In the rows, 128 means zero.
One turn or mirror swaps these rows in pairs. Which row does each one swap with?
bis: [119 124 142 117 125 149 122 133 128  86 102 106 112 134 151  98 147 152
 148]
nemis: [121 125 141 153 139 108 150 131  91 146 100  92 135 126 108 132 132 137
 131]
Vap: [128 100 118 115 175 132  98 133 140 125 129 109 134 120 123 125 129 105
 128]
rolup: [ 95 139 121 134 131 114 151 154 128 123 134  77 111 110 108  98 113 147
 131]
Kipi: [107 102 118 140 154 107 123 137 113 128 157  91 129 134 145  83 150 155
 120]
pof: [144 156 130 141 130 133 116 125 134 113 153 113 153 132 151  91 133 150
 126]
pir: [157 168 109 138 128 125 127 135 136 110 147 112 146 122 127 109 135 127
 115]
Vela: [146 109 134 119 155 113 117 118 111 105  89 127 149 137 117 131 158 117
 109]
fuzi: [ 82  98 148 152 133 111 112 129 118 105 103 127 128 125 121 106 117 150
 121]
zok: [101 125 129 135 121 112 140 144 135 111 135  74  92 131  98 117 132 132
 128]
takid: [109 113 137 101 118 154 145 130 117  98 127 113 135 113 124 132 141 114
  96]
tuzu: [148 119 124 120 140  83  88 140 121 135 114 101 146 106 115 122 146 142
 134]
goban: [117 127 126 139 106 113 128 129 137  98 120  77 109 140 101 135 157 127
 122]
ziban: [107 164 136 126 139 124  93 140 107 111 133 140 111 121 114 108 143 159
 130]
Zume: [138 147 120 147 126 129 111 126 137 113 159 116 147 140 148  93 134 138
 118]
nika: [118 110 115 136 151 136 152 147 127 124 113  85 154 106 139 107  98 140
 124]
Gog: [118 132 107 129 153 111 126 155 110 112  86 108 125 119  99 153 120 133
 134]
Zep: [119 135 128 129 157 132 102 173 136  97 122 127 119  97 128 132 139 111
 102]
fofe: [107 153 155 120 164 139 104 133 107  98 113 111 113 131 119 100 160 159
 104]
Papo: [135 146 147 141 111 122 100 144  98 144 129 129 132 109 133 112 141 145
  97]
neb: [156 173 110 130 132 122 127 137 140 112 143 107 147 108 122 107 138 125
 116]
zapo: [127 117 123 139 162 107 101 149 126 101  93  88 120 137 103 144 128 129
 101]
keku: [135 116 113 109 125 150  85 148 118 113 127 109 138 133 136 140 164 140
 105]
Fen: [106  94 122 147 149  87 126 123 115 142 146 123 128 110 124 123 145 142
 111]
Vuv: [128 115 127 120 148 129  99 142  84 117 103 118 119 104 164 100 132 131
 110]
tino: [131 116 107 123 182 119 128 128  92 120 120 138 151 129 119 100 135 156
 121]
ripir: [139 106 113 105 159 126 125 129 115  92  97 113 157 130 135  91 164 137
 119]
kedu: [153 179 109 115 131 122 132 144 129 116 139 107 134 109 121 111 143 126
 108]
maf: [151 159 118  91 139 135 126 144 116 118 131 102 115 106 115 108 160 124
 103]
reni: [100 137 123 139 136 127 155 151 131 117 128  77 121 100 113  91 110 146
 136]
Lopir: [160 171 115 106 139 127 127 142 125 112 139 110 128 103 116 113 151 126
 105]
zabom: [135 120 125 129 117 111 148 125  98 108 100 126 134 110 153 122 166 159
 109]
folot: [118 138 144 141 164 108 131 156 117  87 113 103 108 136 118 100 156 142
 158]
Lan: [ 81 139 156 128 123 136 132 122 124 119 105 109 138 103 129 132 156 152
 127]
kalen: [111 129 120 123 104 117 118 158 117  91 107  94 131 134  91 102 156 163
 130]
las: [103 120 130 158 152 112 118 109 109 116 121 109 123 151 146 129 139 113
 137]
sudu: [ 96  96 127 121 153 140 121 142 102 123 125  81 125 149 118 120 159 157
 148]
zuv: [ 98 114 113 151 118 126 122 135 122  91 113 140 137 142 135 123 118 159
 106]
vugid: [116 108 112 130 156 142 159 146 112 123 109  83 148 109 140 100 109 138
 124]
nosin: [132 120 104 130 133 139 142 135 118 105 115  98 149 125 166 131 155 131
  90]
Zodaz: [105 137 114 111 149 135 116 146 120 126 134 113 155 113  78 124 160 124
 103]
kor: [140  99 136 108 132  95 117 131 110 106 146  96 124 144 106  89 144 139
 139]
Zosu: [ 80  92 128 140 141 128 111 128 146  98 131 119 142 137 128 100 140 134
 107]
vogen: [ 87  93 162 134 135 120 105 132 115 109 111 128 118 129 120  95 141 148
 110]
vuk: [140 130 127 181 124 111 116 139 115 116 112 110  99 142 118 111 127 146
 121]
kilu: [105 126 122 138 145 131 158 153 121 122 128  84 126 101 116  88 104 147
 129]
liv: [130 139 126 145 170 152 139 137  94 143 111 125 114 103 119 112 140 131
  98]
dem: [147 129 129 120 163 114 110 117 102 109  95 140 157 122 125 115 149 127
 113]
rize: [ 94 131 127 139 126 113 150 153 135 111 133  77 102 114 100 110 118 143
 132]
tena: [126 129 128  91 151 135 115 144 107 129 133  95 113  93 106  96 165 136
 102]

Swapped with zok: maf
Swapped with nosin: Kipi
Swapped with pir: kilu
Swapped with dem: fuzi
Swapped with Vela: vogen
Swapped with tena: goban

